Each path is a new rotation, seen through one point. The rows after it are directions, each followed by how far the rotation turns it, in degrees a step (0 if it stays put).
Each turn is a multiple of 5 degrees from 10 to 175, or 0.
Each row of a path follows its step; steps can be skipped.
Rotation 1:
step 1: [ 22  19   5  -5 -22 -28   6   6  -1 -21  19 -14   6  -2  42  -8   9  -2
  -8   8  -8  14 -48 -27  -2   0 -21  23   9  39 -28 -12  17 -13  26   7
  -4  -5   4  -8  29   9 -12  27   4 -10  18   0  -7 -27  -3  18   1  17
 -10  17 -17 -16   4  -2  -6 -21 -15]
step 2: [  4   2   9  11  13 -12  21  -2  11  -7 -16  -1  18  -6 -11   6 -24  25
  11  13  12 -29 -35 -24   0   2 -24  -9 -40  -9 -12  -6   5   6  12  14
 -14 -15   3 -24  -4 -11 -10  18  -2  -2  -1  -7  37 -36   9  26   3  18
 -19 -42  18  18   1  23  -4  21 -21]
step 9: [  1  16  19 -32  -1   2 -13 -10  -8  -8 -20   9  13 -26  38 -17   3  25
 -25 -10   2  25 -21 -20 -23  25   3 -13  32  13   2 -43  -2   4  -3 -11
   7  13  28 -35   9  -1   9  15 -11  30  14 -13   7 -12  16   8 -27  16
  -3  -1   0  -6  -5   9 -12  13  12]
step 10: [ -5 -11 -20  14  -4 -10   2  -6 -11   4  -1  14  21 -25   7 -13   5  14
  -3  19   2  -3 -22 -22 -22 -10  -9  -7   5   6  -8 -12   9  27   6 -19
  15  37 -22  -7  17  -4 -32   8   8  21 -10  35  24 -30 -22   7 -11 -35
   7 -18  15  26   7  -7   7  22 -40]
step 12: [  2 -19  15  22 -19   1  -7  -5  11 -10  19  -1  17 -16 -14 -33  -8 -18
  -3 -10   7  -2 -17  -2   8 -14 -13 -35 -45 -13  15 -13 -19 -19  -6  19
  16 -26   2  -3 -29   8 -12   3  51 -10   2   3  11 -21  19  25   9 -17
  14  12  17  17  23 -12  -1   9 -17]
step 14: [-24  -6  -2   8  18 -15   2 -20   7 -33 -10  23   3  18 -10 -13 -44   6
  -9  -9 -16   1 -34  13 -14   0 -15   5   7  -4  -6   3  20 -17  44 -11
  28   3 -10 -37   4 -26  -8  -8  35  21 -17 -27 -16  -5  -8   3   0  -6
  -6  18  11  22  -3  15  14 -12  -7]
step 15: [ -9  23  28 -25  17 -18 -20  26   3  -9 -25  15  12   3 -16   3 -20  16
  -9   5  -3  -5 -39   3  -9   2  11 -27  18  -8  -5 -24  16  38  21 -30
 -15  18   8  28  -4   8  14  20 -10   1   6  -5  20  -7  16  -9 -12   2
  17   6   5  17  -6   5  31 -32  22]
step 18: [ 13  -4  -5  -8  -2  -9  29 -25  -9   5  13 -16  31  -9  15 -31  -1   1
 -12   4   6  -1  -3 -14   1  -2  14  25 -26   9 -21  -3  13  14 -13   0
 -18  16  -3 -37   4 -26  -8   8  31 -14  19  -9   0 -21  12  34  11 -23
  13  34  28  36  -6  -7  -8  25  -4]
Speeds:
[ -4   1   3  -3   4  -5  -4   1   1   2   7   0  -4  -8   5   2   2  -5
 -10  -4  -6   3  -1  -4  -1  -3  -2  -3  -3  10  -3   5  -5   6  -5  -8
   1  -2  -5   0   4   1   2  -7   0  -8   3  -7  -2  -3   1  -3  -5   6
  -3   0  -7   1   2   4   4   3   7]
175
[ 1 11 -1  6  1  4  4 -1  4  0 -1  4  1  3  2 -2  3  4  2  9 -8  2  0  6
 -1  2  1 -2  4  9  0  8  4 -5  0 -7  1 -1 -6 -4 -8  1 -2  0  1 -3  1  7
  2  2  3  2 -3 -9 -5 -3 -8 -5  9  2 -4 -2 -2]
115
[ -3   8  -1   0   0   5  -2  -6  -2  -2   1   6   2   6   7  -4   4  -2
   9  -5  -3  -1  -3  -2   8   7   0  -1 -10   7  -2  -5   0  -5   1  -4
   7  -1   0   2  -4   0  -5  -7  -1   5  -1  -4   6   3  -7  -1   1   8
   5  -4   3   0  -5   1  -1   1   6]
145
[  4  -5   4   9  -1  -3   0  -6  -5   5  -2 -10   0  -2  -1   0   8   2
   1   6   2  -3   1  -3   2   3 -13  -7   0   4  -4  -2  -8  -6   7   1
   3   1  -1  -5   7   5  -3  -1  -1  -3   2  -4   3  -6   5  -1   1  -5
   3  -5   3  -4  -1  -1  -2   3  -3]
40
[  0  -4   0  -3   3  -6  -9   9   3  -5   1   0  -4  -1   3   0   0   3
  -3   6   1   4  -4   2  -3  -2   1   1   6   7   0  -6  -1 -15  -3   3
   2 -10   5  -3   0   5  -2  -3   7   6  -5  -3   4   4  -1  -4   2  -2
   0   4  -4   4  -2   0  -8  -2   2]
135
[ 6  1 -3  5  9 -1  1 -2 -5  0  2 -4 -1  0 -5 -5 -8  4 -3 -1  1  0  6 -3
 -4  7 -5  4  7 -5  3 -6  4 -4  1 -6 -1  6  4  6 -6 -2 -3 -9  2 -9  1 -1
  2  6  1 -4  0  0  4  1 -3  1  0  1  6 -7  8]
40
Rotation 2:
step 0: [ -8  16 -27   9  32  -5 -12  20   2  10  -2  -9   7  -3   0   7   4  17
 -19 -17  11  10 -22  15   1   4  -6  13  20  -6   4  32  21   5  18  22
  13  10  21  -8   5   1  24  -1 -20   6  -3 -49  -9   1  10 -18   1  17
 -20  38   4 -24 -31   3  16  -4 -26]
step 2: [  0  17 -17  -5  13  25  19   4 -28   2  18  19 -11 -22  -9   6   1  11
  -9  10  -8  -4 -15   3   9 -25 -11 -11  20  27   5  20  17  -4  -2  -5
  13 -18  17 -22  -4   3 -11  20  35  12 -30 -20  -2 -50   0 -11   5  -1
  35   0 -13   5  -3 -26  15  -6 -15]
step 4: [-17  -6 -28 -25   7  17  25   4 -17 -10   9  -4   3   0  16  -7   9   5
  12  19  18   7  15   1  12  -3  -5   1  -9  33  18 -24  -2   8 -28  13
  19 -25  23 -45  20 -15   0   8 -22  -1   2  11  -8 -21 -11  17   2 -27
 -19 -31  -8   0  -2  12 -27   2  10]
step 5: [  3  20   6 -24   0   1 -30  33 -11   2  -5  10  -3 -15  -8   1   5  14
  -3  -1   2  -7 -14  10 -12 -14  -2  21  -2 -44  -5 -25   2 -49 -27 -34
   0   9   7   9   7   4   7  16 -12  15  35  -1 -31  -8  15  17   3  -8
 -20 -11  23  -4   4  15 -14  -5  -7]
step 6: [-15  16  -7 -41 -15  12   0 -15 -15  -2 -10 -21  -2   8 -16   6   5 -16
 -19  -7  17  16  -8  -8   9   0  10  16   8  -5   6  -3   6  35  -8  -6
  -3  -2  -8   1   9 -15  35  -7  -1   1  20 -28  -4  30 -41  29 -18   4
  -6 -12 -35 -31  25  13  -5  -7  -4]
step 8: [ 26  29  -7   3  -2   3   7   9   4 -15   3   9   8 -17 -15   2 -12 -16
 -21  -1  -6 -10   2 -16 -13  28  -7  15  11   1  26 -33 -15  18  26   6
  -1   3  14  -3 -18  37  20  12   3  14   7  -1  22   8 -26   7 -11   7
  28  12  -8  -6  33 -24  25  37  10]
step 12: [ 11  17  29  25  18   4  11   7   7  -6  -1  -6   0  18  19   1  -6   4
  16   2  14  20  -9 -18 -15 -32 -18 -14  18  13   2  22  -4  27   0  17
 -19  13  27  -3  20 -11 -16  -7   0 -20  24 -19 -18  16  32   4  -9  19
 -11  -9 -24 -39 -18  15  21  -1  -7]
step 13: [ 13  21 -14 -14  25   4  11 -14  34  15 -10  11  -7 -22   7  -5 -13  25
  18 -10 -16 -13 -24   6  11  13  30  -5  10 -18   8 -21 -22   8  13   6
  -6  36  -9 -21  -8 -30 -17   0  27  14  -1   2  23   9  25 -15 -15   0
   7  19  -6  15  -4   9  12 -23 -26]
Speeds:
[ 4  1 -3  3 -4 -8  3 -1  1  4  3 -4 -7  0  1  5  7  1  7  2 -6  0 -1 -1
  1  1  7  4 -4  4 -1 -3  6  5  9 -4 -3 -9  4  3 -3 -1 -2  6 -2  7 -1 -4
 -5 -4 -2 -2  7  4  7 -3 -2  5 -3  2  1  7  8]
55
[  1  -6   4   0   4   4   0  -1  10  -1   0   3  -1   0   3   0   9   3
  -3  -3   1   2   1  -2  -5  -3   0   7   4  -2   2   7   3  -6  -1  -7
   1   0  -3 -11   6  -2   1  -4  -2   3 -12   0  -4  -6  -5   1   2  -3
   2   2   2  -8  -7  -2   4  -2   7]
155
[-1 -9  4 -8 -4  2 -4  3  2  8  4  3 -5 -4  0  7  7 -4  4  4 -4 -1  3  5
  2  3 -3  1 -4  0  6  1 -5  4 -3  1  0  6 -3 -3 -1  4  9  1 -7  2  3 -1
  2  3  1 -1  2 11  4  5  3 -7 10  3 -5 -1  1]
40
[  0   0  -1   4   6  -1  -2   2 -11   1   5   1  -5 -10  -3   4   3  -3
  -3  11   7   1  -1   0 -10   1  -2  -7 -10  -2  -2   5   0  -5  -2   5
  -5   1   2  -2   4  -6  -5  -3   0   3  -2   2   1   5  -7  -2   2  -1
   5  -1  -2  -2  -3   8   3   2  -3]
145
[-7  0  0 -4  1 -7 -2  2  4  3  1  8 -2  6 -1  8  1  4 -6  1 -4  6  7  6
 -2 -9  6  1  3 -3  1 -2 -8  3  7 -4  2  0 10 -1  2 -3 -6 -1  7  0  3  3
  5  2 -1  4 -3 -4  0 -4  3 -5  0  7 -6  2 -2]
45
[  0  -8  10   2   6   1   3   1  -2   0   2   4   7   3  -2  -4  -2   3
   3   1   0   1 -11   7  -5  -3   6   0  -4   0  -4  -4   2   1   1  -2
  -5   5  -4  10   5  -3   1   6  -5   3  -4   1   7  -1   3   8   0   0
  -1  -5   5  -1   6  -3   1   1   7]
175
Rotation 3:
step 3: [ 32   6  -3  -3   4  14  20  21   8  18 -10  -2   2   3 -19  15  -6   4
   5   5 -18  10 -12  -8  12  -6  26 -22  12  18   4   3 -11  -2   5 -17
  -7  44 -30   1  27  11  28 -34  16 -52  12  16 -13   3 -27  26   8   0
  12  10   7  -4   2   3  36 -26 -20]
step 5: [-18   2 -28 -15  -8 -30   6 -11 -16  10  10 -18  -8 -12  11 -16  24   8
 -24 -19 -32  20  -9  38  -4 -16 -34  23 -15   0  11 -35   8   4 -23 -28
   8  11 -14  13   4   1  20  30 -15 -20 -23  13  -2  -7  15  26 -21  -4
   3 -11   3  16  -5 -31  -3   4   9]
step 6: [ -1  16   3  15 -23   7  -4   1 -17   6  11  21  32  24   3   4  -1 -11
 -10  -1 -18   3   5  -2  -1   2  18   0 -11  33  10  11 -18 -20   5 -12
  -6  40 -37  14  24  -1  28 -30  26  14  -2 -19  -2  13  61  -5   3  -7
   6   1 -13 -22  23 -11  14  14  17]
step 7: [-20   4  -2   7  30 -23  -6  28   5 -34  11 -28  -3   3  -3  30 -15  -6
  27 -10  -2 -34  10 -12 -10  -4  11  14 -20   9   2  18  21  17  -8  19
  -9 -21  -7 -19  22 -27  -5  22   0  10 -16 -46  -4 -30  24  -4  -3  -5
 -23 -16 -13  17  29  -1  -9  -4 -16]
step 10: [  2  13  10   1  22   1  -9  11  21 -22  -2 -39   0  24   1  11  -2   0
   6  -6  22   1  12   7 -12 -22  22  12  13   6  22  -4  26  35 -15 -13
  25  11  -8  14 -23 -13 -18   2  -6   3  32  -5   7 -37 -33 -16 -35  -1
  -5  -7  13  14   3  17  38 -27   5]
step 12: [ 32  14 -13  -8  14 -18  -9  -3  22  19   0 -27   8  22  23  20 -17  14
 -17 -11   5   1 -22   8   9  45  -1 -44  -7 -13   9 -17 -13   9 -10   2
   4  26  13 -16 -25  -5  23 -11  16 -18 -41  16   5  -5  14 -11  26   9
   7  -2  17  18   9  -1 -29  -8  17]
step 14: [-13 -20 -26 -31  14  18 -18 -23  -8 -26 -16   0 -14  11  -9   2  -5 -17
 -10   0   2 -13  25  -9 -15 -18 -47  -4  20  12  11   2 -23 -30  21  -6
  -9 -22   8 -30  12  17  33  20   1 -11 -18 -17  13  -7  -7  16  14 -12
 -14  28   3  13  -6 -17  -4  36 -12]
step 19: [-12  15  26  18  27 -20 -23   8  -5  -6 -18   8  12   0   3  16 -15 -19
   6  26  23   2  35 -11  17   3  29  -1  -1   4  -6 -17 -16 -11  -1  21
  20  28 -17   8   3   2  10 -10 -22 -45 -21 -13  -6   6 -10  -9  -4  18
  -3  42 -16 -13  16  -4   0 -47 -16]
Speeds:
[  0   8   3   3   4  -3  -4  -1   1  -4   0  -1   6  -2 -13   0  -1   6
  -2   2  -1   5  -9   2  -2   0   4  -3 -10   2   0  -5  -3  -7   1  -7
  -1   8   7   1  -9  -2   3  -4  -4   0   2  -9  -5   4   2   2   0   1
   5   3  -4  -2  -2   2   1  -1  -1]
110
[  0  -6  -3   3   2  -2   4   0  -9  -2  -7   3 -10   5  -3  -7   5   3
   0   1   2   2  -3 -11  -2   3  -1   2  -3   2   0   3  -6   2   3   5
   3   0   3   6  -4  -5  -3  -2   8   9   3   0  -6   7   5  -1   2   6
  -3  -2  -3   3  -1  -5   5   1   0]
155
[  9   5   1   5   5  15  -4  -5  -1   3  -2   0  -2  -2   1  -1   1   2
   4   3  -6  -1   6 -10  -5  -4   1   3  -3 -10   1  -2  -2  -1   1   1
  -1   0   3  -5  -2   1  -2  -1  -3  -5   2  -1   4   0   1  11  -5   2
  -1  -8   1   4   1  -1   4   2  -2]
60
[  1   0  -1  -3   6  -6  -1  -8  -2   1   3   0   6   2   5 -12   2  -2
   1   0   6  -2   0  -3   4   1  15   6   1   4  -2   1   2   1   0   4
  -2   0   2  -2   6  -3  -3   1 -12   3   0  -3   1   1  -2   1  -4   0
   3  -1  -9  -1   8  -4  -1   2   6]
35
[ -2   1  -5   2  -4   6 -14  -2  -5  -7  -2  -7  -1  -7  -8   1  -7   0
   3  -4   4  -3  -1   3   0   7  -3   6   1   5  -2   5  -8   9   1   2
  -1   0  -4  -1   2   0  -5   2  -5   1  -3   4  -3  -5  -4   0  -2   1
  -4  -2  -7  -3  -5   3   5   0  -1]
115
[  5  -5  -6  -6 -15  -2   8   6  -1   0  -2   1   1   5  -6   2  -5   9
   5   3  -1   4   4   4   2   3   3   5   2   4  -3   3  -3  -3   0  -4
   0   1  -3   1  -5  -4  -3  -2  -5   1   2  -1   6   1  -4   5  -9  -2
   5  -8   4   5   2  -4   0  -3  -2]
145
Rotation 4:
step 4: [ -2   5 -17  -6   9  15   3  39  -1  -5  12  38 -16  24  -7   8  10   9
  25 -24 -13 -19   6  26   3  -5   5  -7 -22 -20  -9 -12  -8 -12  14  14
  -7 -30 -13 -26  11 -17  -3  14  -1   5   1  15 -11   3   2 -20  -8  11
   2  27  28   2 -12  11 -33  19   4]
step 5: [ 22   9  15 -17   0  35  -7  -8  16 -10 -15   0 -23 -10   5 -19   4   3
   9  23   2  -4 -23   5  -1  11 -14  26  14  17   7   9   4 -14  -6   8
   7  -7  44 -26   5   5   5   5 -18   5  -6  16 -11  17 -24 -54  22  -9
 -18   2   9   5   2 -17  19 -10  -5]
step 7: [-17   9  22  24 -15   3  17  21  18   9   1   1   0 -17   8   2   2 -24
  -5 -16  -3  -2 -15   3  -5  -8   7   2 -36 -22 -16  22  36  -3  26 -16
  -1 -22 -27  18  -7   5 -31   0 -14  16  17  19  16  -3 -21 -26   9  13
  -9   4 -13  -7  19  -2  -2  21 -26]
step 8: [-30  18   7  -8 -12  15  16  -5 -14 -30 -14   5  16  -5  -3   0  -4   9
   7  -4  20 -21   2  29   4  -7  -8  24 -11   3  17   7 -21 -35   1  -2
   8 -10  33  -4  11  10  20   1 -33  37  -4   6   5 -26   1  14 -42   4
   3   6  -8   2  -8 -10 -13 -16 -16]
step 12: [ 23   3   3 -17  14   9  -6  23  -5   2  20 -10  -3  -9  -9  -4 -31 -13
  23   1  34 -15   6   8  11  10 -32  -4   1  -1   4  13 -16  30  -1 -48
  35  -9   2  -7   3  20  -9  28  20   4 -19   9  17 -11   3   0   5  11
   2   0 -10   5 -14  -6 -33 -15 -10]
step 14: [-23  34 -17  25  -7  -6  18   5  12 -27   3  -9 -14  -5  11  24  -5  -1
   1  -3   1  -3 -28 -10   3  32 -13  14  -3   3  16  18 -14  -1  19  29
  19   2  37 -27  -1   4 -11  13 -10  26   4  31 -22   2  16  -9 -15  -8
  -2  -1  26   0  13 -15   7 -17  -4]
step 17: [-14  11  -3  15 -31  -1 -30  32  -2   8   6   2  -6 -19   7 -17  -5   2
  -5  -4  14 -11   5  -5   6  12  10  30   0 -13 -12  -5 -25 -20 -13  -9
  20  -9  22  -6  11 -19  25   3 -11  12  48 -12  13 -17 -11   9  -7 -16
  -4  37  -1   3   4  -7  24   6 -29]
step 18: [ -6  -2   2   6   0  20  42  20  20  -1  46   4  16 -11   6  26 -20 -15
  23  -3   8 -11  -2   2   6  -9 -13  -3  10  14  -7   6  -7  26  12 -16
   3  24  11  31   6  17   7   4 -11  12   9 -12  -8 -21  -5 -31  17 -12
   4  -6   3   9 -46  -9  -1 -11  -3]
Speeds:
[-5  5 -7  2  6  9 -2 -1  3 -1  0  1  3  1  9 -4  7  1 -9 -6  1  0  7  5
 -5  1  1  1  0 -2  0  2  1  0 -2 -3 -1  6  8 -4 -2  2 -7  2 -1 -3  4 -3
  6  3 -6 -4 -8 -6  0  4  0  4  7  1  0 -8  6]
120
[-5  3  4  0 -2  6 -9  4  1  1 -8 -1 -4  2 -3  3  2 -7  0  7  2  3  5  0
  5 -3  2  2  2  2  0 -6 -6  1  0  4 12  5  4  6 -6 -3  6  2  5  1  5 -7
 -3  1 -3 -2  5  7 -2 -5  2 -1  8 -1 -3  0  6]
95
[-2  8  5 10  1  8 -3  2  3 -3  8  5 -2  5 -2 -1 -2 -7 -2  6  5  3 -1  6
  1  7  1  0 -1  4 -8  3  2 -4  4  5 -8 -7 -2 -3 -3  2  5 -2  0  5  3  2
 -4 -6  0  5 -5  0 -1  2  2  4 -4 -5  6  2  6]
110
[ 2 -8 -1  4 -1 -6  2 10 -3  5 10 -2  4  3 -6 -3  5 -1  5  7  0 -1  7  8
  1  2 -3  1  5 -6 -2  1  1  0  6  5  4  8 -2  3 -3  8 -9  5  7  1  3  2
  5  0 -1  2  4  0  3  3  1  2 -4  2  0 -3  3]
125
[ -3   0  -4   1 -11  -1  -1   2  -6   4  -1   5   1  -3  -4  -3   3   6
   5   2  11   6   2   0  -6  -5   0   0   4  -3   1  -6  -4  -9  -7  -5
  -2   0  -5  -1   1  -1   6   7   2   2  -6  -3  -4   4  -1   5 -12  -3
  -3   4   0  -2   1   0  -1  -1   1]
160
[ 2  3 -5  1 -1 -3  5  1  8 -7  3  3 -2 -8 -5  1  4  1  6  5 -9  3 -1  4
 -7 -4  3  7  3  3  3 -9 -7  6  3  0 -6 -4  6 -3 -4 -4 -2  4 -2 -8  2 -3
 -2 -4 -1  0 -1  4 -3 -5  5  3 -4  3  4 -4 -1]
80
[ -3  -1  -3  -9  -5   3  -1  -9   1  -3  -7   5   8  -2   4  -2   6  -2
  -3   2  -2  -3  -1   2   1  -2  -3   6  10   2  -4   6  -3 -12   4   2
  -5   1  -4   5  -3   6  -5  -2   0  -1  -6   0  -2  -2   1  -7   3   9
  -2   0   3  -1  -3  -5   3   1  -1]
130
